In the data rows, zero lies at 4.5, halfway between 4 and 5.
Here is a table of points, one per row:
2/5/7/6/3/6/3/2/4/5/4/6/3/3/4/5/2/6/5/5/3/4/6/8/9/5/5/5/4/4/3/4
8/2/5/5/3/3/4/1/3/8/5/4/4/3/4/6/2/4/5/6/4/3/5/5/7/6/4/3/6/6/3/5
3/3/5/2/1/3/7/6/5/3/5/7/3/4/1/7/6/6/6/5/5/3/6/4/7/4/5/5/6/5/4/6
7/6/5/3/3/5/7/3/8/4/7/4/7/2/5/4/6/7/5/2/3/7/4/4/5/5/1/5/5/0/4/3
4/6/5/6/5/5/5/5/5/4/6/5/4/6/6/8/3/4/1/3/3/6/5/3/3/1/4/4/6/6/4/6
7/2/4/3/5/3/6/5/2/7/5/4/7/3/6/5/9/3/5/2/3/3/6/3/4/5/6/6/4/6/4/6
4/5/5/1/2/5/6/5/6/4/6/5/5/4/5/4/3/4/4/5/0/4/5/6/3/4/3/4/6/9/5/6
3/3/4/1/3/5/2/4/3/4/7/6/5/5/6/6/7/3/4/4/4/2/5/6/4/3/4/1/5/5/4/2
5/4/7/3/6/6/5/5/4/7/4/5/3/3/6/6/9/6/4/5/6/6/5/5/5/5/2/5/5/4/3/6
4/6/5/2/9/4/0/3/4/4/4/2/4/3/4/6/4/2/3/7/5/5/4/4/6/7/4/4/6/5/5/5
3/1/5/3/5/3/5/4/7/4/4/6/1/3/4/1/4/4/4/2/3/6/7/6/8/3/4/5/4/6/2/4
4/5/4/6/1/6/5/6/5/4/5/4/5/3/7/4/4/8/2/3/9/4/5/2/5/7/7/5/6/8/5/6
6/4/5/6/4/7/4/9/8/3/3/3/1/4/2/8/4/3/7/0/5/5/4/0/4/7/5/2/4/5/6/4
6/3/3/1/3/6/4/5/0/4/4/4/5/3/4/4/4/4/2/7/5/4/3/6/3/6/7/2/7/4/4/7
6/6/4/4/3/1/3/6/3/5/4/4/6/2/1/2/2/5/4/7/6/4/4/6/7/4/2/4/3/6/2/3
4/5/2/3/6/5/5/3/3/6/6/8/5/5/3/8/5/7/6/3/6/2/5/5/6/3/4/6/2/5/5/9
1/2/4/5/4/7/6/4/0/4/9/8/2/2/5/6/2/0/7/3/9/9/2/7/1/6/1/9/4/6/5/0
4/4/4/5/4/4/0/6/6/6/4/3/1/4/4/2/5/3/6/2/5/3/7/5/5/7/5/5/7/5/1/2
7/6/6/8/7/3/7/0/6/3/2/6/4/4/3/4/5/6/3/4/7/4/5/6/3/5/5/7/8/9/5/4
5/5/8/2/6/7/6/2/5/8/3/2/4/7/6/4/3/6/5/3/7/5/1/5/6/3/4/2/2/6/2/7
5/2/3/4/4/8/6/4/7/4/5/3/7/7/6/1/5/1/5/6/4/2/6/3/4/4/4/4/5/5/4/5
3/6/3/2/7/8/7/8/3/4/4/4/8/4/3/4/4/6/3/5/5/7/5/8/4/5/6/2/4/5/3/4
4/4/3/7/2/2/6/6/4/3/6/4/5/7/5/5/4/3/5/3/5/1/2/2/6/6/4/4/6/3/4/6
2/5/3/4/3/7/2/1/5/4/3/5/8/1/6/4/4/6/4/7/5/5/4/3/5/7/1/2/3/4/4/5
5/3/5/4/6/3/4/6/5/4/3/7/4/3/4/5/3/3/5/5/4/2/6/3/2/3/5/5/4/4/5/4
5/5/6/5/1/4/6/6/6/5/6/2/3/6/1/5/6/7/3/4/8/3/4/5/3/5/4/4/0/6/5/4
6/7/7/5/4/4/3/4/3/1/6/4/1/4/7/2/2/6/5/3/3/5/6/4/2/4/4/5/4/5/5/7
9/3/3/5/5/6/2/5/3/8/5/1/3/5/6/7/2/6/3/3/6/4/5/6/6/3/1/3/6/6/9/5
6/6/5/5/3/7/3/2/4/4/3/5/6/4/4/3/3/6/7/4/4/7/5/3/5/6/5/4/3/5/4/4
4/5/5/4/3/4/4/5/5/3/4/5/8/6/7/6/2/4/6/4/5/3/5/8/5/6/4/4/4/2/7/6
5/5/4/6/4/6/5/4/4/2/5/5/6/1/7/3/5/1/1/5/5/6/7/2/8/2/6/4/3/3/8/8
4/8/3/7/7/6/5/3/2/4/3/3/6/6/1/7/5/4/6/3/5/4/3/3/6/7/5/3/5/5/6/2
4/5/5/3/4/5/3/5/3/4/7/4/5/5/4/4/1/4/5/5/1/8/4/1/5/6/6/2/1/6/5/3
4/5/7/4/7/4/4/5/4/5/3/4/6/4/4/7/4/2/5/5/3/5/3/5/4/8/5/5/5/6/3/5
2/5/7/6/3/4/4/5/6/3/3/7/7/6/5/5/5/5/4/5/3/7/6/6/6/8/4/4/5/3/6/2
3/4/5/5/2/3/3/4/4/3/5/5/3/9/5/5/6/2/0/5/3/3/5/5/3/5/5/5/5/5/4/5
5/7/6/2/1/6/4/5/3/5/4/3/4/5/8/5/6/3/3/6/6/5/3/3/7/7/8/6/6/4/5/3
4/5/8/6/4/5/4/5/2/2/4/6/3/6/5/6/5/5/5/5/2/8/5/4/4/3/3/3/2/5/4/6
7/4/4/8/5/2/4/3/5/2/5/7/4/7/8/5/2/5/5/5/6/7/7/8/2/8/8/4/2/1/3/5
5/3/4/5/5/2/6/6/6/5/6/3/6/6/5/4/4/6/6/6/5/4/1/5/4/4/5/4/6/5/3/5
7/6/3/5/6/3/2/4/3/6/5/6/5/3/5/6/5/1/2/5/4/6/4/2/3/6/6/5/4/6/7/5
4/7/4/4/7/4/6/4/3/5/5/2/4/4/6/0/7/5/9/6/6/3/8/3/4/6/4/4/5/4/8/5
4/0/5/5/7/3/9/3/6/5/6/3/3/4/6/4/6/5/4/5/7/7/5/3/8/6/6/2/4/4/5/4
4/7/3/4/3/5/7/3/6/4/2/0/3/4/5/9/7/4/1/6/3/8/5/7/3/2/6/4/8/4/6/1
6/4/4/5/5/6/5/7/6/5/1/7/5/4/5/7/3/4/6/9/5/4/3/8/3/5/5/3/4/5/5/4
2/4/6/3/4/1/1/4/4/6/6/4/7/4/5/5/3/8/2/5/6/6/4/2/5/4/5/7/4/5/5/5
7/3/4/5/3/5/4/4/5/4/4/4/7/3/4/4/5/6/6/6/6/4/4/2/2/3/4/6/4/5/4/3
4/4/4/3/7/4/5/1/7/5/4/6/4/7/4/2/2/7/4/5/3/3/3/4/1/6/4/6/3/5/6/5
7/4/3/2/3/4/6/4/4/6/3/4/4/3/7/5/3/5/6/5/5/5/4/2/6/3/8/6/3/4/4/2
5/5/4/4/4/3/5/6/4/2/5/5/6/6/8/4/3/4/5/6/6/7/6/3/5/2/3/5/6/6/5/4
8/3/6/3/4/7/3/6/6/4/5/7/6/4/4/3/4/1/3/6/4/5/3/5/5/4/8/6/5/6/8/4
5/7/4/5/6/7/6/7/7/6/5/4/6/4/7/6/3/4/5/4/4/2/5/6/7/6/5/7/1/6/4/4
5/5/4/3/5/4/4/7/5/4/2/5/5/3/5/2/6/4/1/3/4/4/3/4/2/5/0/4/4/3/4/5
4/4/6/5/5/5/3/8/6/5/7/3/3/2/6/4/7/8/8/5/4/7/3/4/3/4/5/4/7/7/2/5
8/6/5/5/6/5/2/6/3/8/4/6/3/5/6/4/4/5/3/2/4/4/5/4/3/3/6/6/4/1/4/2
5/5/4/0/4/3/5/4/3/5/4/5/3/5/3/4/3/4/4/3/4/7/4/6/7/6/7/7/6/2/8/4
5/3/5/3/3/6/4/5/5/0/2/0/3/5/3/6/3/3/6/4/3/7/2/4/6/7/1/9/7/4/8/9
2/5/5/5/4/5/7/4/5/8/4/9/4/4/4/6/5/7/3/5/4/2/4/2/5/7/5/5/4/5/7/5
6/2/5/7/5/4/3/8/4/5/8/4/5/0/5/3/7/6/4/4/3/2/3/6/5/7/5/5/5/4/7/4
5/5/6/4/7/1/4/6/4/6/4/6/2/5/6/5/7/3/4/4/5/4/4/4/5/5/6/4/6/5/3/4
1/6/4/4/6/7/4/6/4/3/3/3/1/5/4/2/2/4/6/5/6/4/6/1/5/3/7/4/7/3/4/2
3/5/5/4/4/7/1/3/6/6/5/5/8/5/5/7/2/4/9/3/5/2/3/3/6/1/6/6/9/4/4/4
2/9/5/4/5/2/5/2/5/5/8/4/4/4/4/2/6/3/5/4/4/5/2/3/6/1/5/5/3/6/5/4
3/2/8/7/4/4/4/3/2/4/7/5/8/7/2/4/6/5/7/6/4/4/7/7/6/3/4/2/8/5/8/2
7/6/4/4/6/5/5/4/5/1/7/6/6/9/5/3/7/5/6/5/4/3/5/4/6/4/5/8/2/8/2/3
4/3/9/5/3/5/7/4/0/4/2/3/5/5/7/3/6/5/5/2/3/3/5/6/2/2/5/4/4/3/4/5
4/5/2/4/6/5/5/4/5/1/7/7/5/3/4/4/5/7/3/3/3/4/1/6/5/4/8/5/6/5/4/5
5/2/7/6/5/7/4/4/4/2/1/6/4/5/2/5/5/5/3/4/7/4/6/6/7/3/6/3/3/5/6/3
5/3/3/3/3/1/7/4/7/5/4/5/4/5/6/5/2/2/5/1/4/1/6/7/5/5/5/2/5/6/4/3
3/2/4/3/7/3/4/6/4/3/7/3/8/5/4/5/4/5/4/2/6/3/7/5/4/4/5/7/6/3/5/6
6/4/4/6/4/4/0/6/6/6/4/7/8/8/4/4/6/4/3/3/5/8/4/5/4/4/4/5/6/5/3/4
5/4/2/5/7/5/8/8/4/4/6/6/4/6/5/6/3/5/2/5/2/4/2/5/7/3/3/5/6/1/4/2
3/3/2/4/4/5/4/6/7/2/1/5/3/8/6/3/6/6/5/3/6/5/3/6/4/4/3/4/2/5/5/4
5/4/5/5/6/4/7/5/4/3/5/3/3/2/5/7/5/5/3/6/4/1/5/3/3/6/3/5/5/6/3/2
4/2/5/4/5/7/4/2/7/7/5/7/3/4/3/3/4/5/6/6/5/4/5/3/3/3/3/3/4/3/7/3
6/3/2/3/2/4/3/0/1/4/2/5/3/7/3/3/7/6/6/5/3/4/0/5/4/5/7/1/5/4/6/2
4/7/6/5/5/2/4/5/4/4/7/5/2/4/8/7/7/2/6/9/3/4/4/6/4/4/3/3/3/3/6/7
4/4/4/4/6/5/4/5/4/6/5/4/3/7/3/4/6/6/4/5/6/5/2/5/5/3/5/5/0/5/3/6
3/7/3/4/2/5/3/7/3/6/5/3/5/5/4/6/4/4/5/5/4/4/8/6/3/5/4/4/4/5/3/7
4/4/1/5/6/5/5/6/1/6/4/5/5/5/2/4/4/3/5/6/1/8/7/5/5/3/6/4/5/5/4/6
4/5/3/4/5/7/5/3/6/2/9/4/5/5/4/7/4/5/4/5/3/4/7/5/3/7/5/3/6/1/0/6
3/5/5/5/3/6/5/4/6/5/6/2/7/3/1/1/5/3/4/7/3/4/6/6/3/3/7/4/4/4/6/4
6/7/5/4/6/5/4/4/6/6/8/3/3/4/2/6/4/9/4/5/5/3/4/8/2/4/4/3/3/1/6/5
1/3/5/7/5/5/4/4/5/7/3/7/4/3/3/2/3/4/3/3/2/5/3/4/3/5/5/5/6/2/3/7
5/6/1/9/1/6/4/2/2/5/3/4/4/3/3/4/5/3/8/4/2/5/3/6/5/3/4/5/4/4/3/5
4/5/6/5/2/5/8/4/5/7/3/2/4/6/5/5/4/4/5/6/3/4/3/3/2/5/6/8/3/5/2/2
4/6/4/7/5/2/7/5/5/5/4/1/4/7/4/3/3/5/5/5/5/4/4/5/4/3/5/4/2/6/5/1
5/4/3/6/6/3/6/5/3/4/4/5/5/4/6/6/5/5/5/0/4/5/3/5/4/3/4/6/2/4/3/8
5/4/4/8/5/3/5/4/4/5/5/5/5/5/2/5/4/3/3/7/4/4/4/2/8/5/4/4/5/4/4/5
5/6/3/4/3/3/6/6/5/5/4/6/3/3/5/3/2/5/4/4/4/4/4/6/6/3/4/5/5/4/6/6
Along one direction, these points spread out more than along any other. Take the direction at right angles to it along which they spread out most. Go by this last direction. For each point below, how far along it does it lie, from 0 to 99? The average is 50, and the first point in the table lies past the average. One standard deviation of the points above along it is 16.
8/4/2/5/5/6/5/5/3/2/3/6/3/6/4/3/3/6/5/7/6/6/5/1/5/3/2/4/4/1/2/4 59
3/5/3/5/7/4/2/2/4/1/3/1/5/0/5/6/5/4/2/3/5/4/4/5/4/2/5/5/3/3/3/3 45
5/8/6/4/1/4/6/5/4/8/5/4/7/7/3/4/5/4/3/5/5/5/6/2/3/4/2/6/6/4/4/3 55
5/1/6/4/7/5/3/4/2/6/2/4/5/6/4/5/5/4/3/6/5/5/5/1/6/7/2/6/6/2/4/4 49
5/5/5/5/5/3/5/6/5/5/3/6/4/5/4/4/4/5/7/6/4/6/5/4/5/3/5/4/5/5/6/2 67
2/2/2/7/2/2/1/4/6/7/3/3/6/5/3/6/6/5/6/5/5/4/5/3/4/4/3/5/1/3/5/6 60
7/5/6/4/4/4/5/4/2/5/4/4/4/5/3/4/5/4/3/4/6/4/6/5/2/5/6/6/4/6/4/4 53
2/7/6/7/8/8/6/5/4/4/4/5/3/3/6/3/3/3/4/3/4/2/2/5/6/3/2/1/5/4/6/5 51
4/4/5/2/5/5/4/4/5/2/5/6/5/5/3/6/3/6/3/6/5/4/5/4/3/3/4/5/5/6/2/8 37
1/4/4/7/5/2/5/5/5/4/3/4/7/0/4/6/3/5/5/4/4/6/5/4/3/4/5/3/4/3/5/4 48
3/4/3/4/4/5/3/4/4/4/2/5/3/3/5/6/6/8/6/7/3/3/7/5/4/5/3/9/4/8/4/2 60
7/5/4/5/4/5/7/5/6/6/3/3/3/4/5/2/5/4/4/6/7/5/2/6/4/3/5/7/7/2/3/9 39
6/9/7/3/4/2/6/5/6/3/2/6/4/4/1/4/7/0/6/3/9/3/6/3/4/6/4/4/7/2/4/5 48
4/3/4/3/6/2/4/2/8/5/6/4/3/4/3/4/6/2/6/3/4/6/5/5/2/1/5/3/3/3/5/6 50
2/6/0/6/5/3/4/4/5/6/4/5/2/7/6/3/6/7/6/2/4/6/6/5/4/6/3/3/6/7/5/5 55
6/5/3/2/4/4/5/2/4/2/5/3/5/3/5/4/5/5/3/1/5/6/5/7/5/5/3/2/4/5/3/4 48
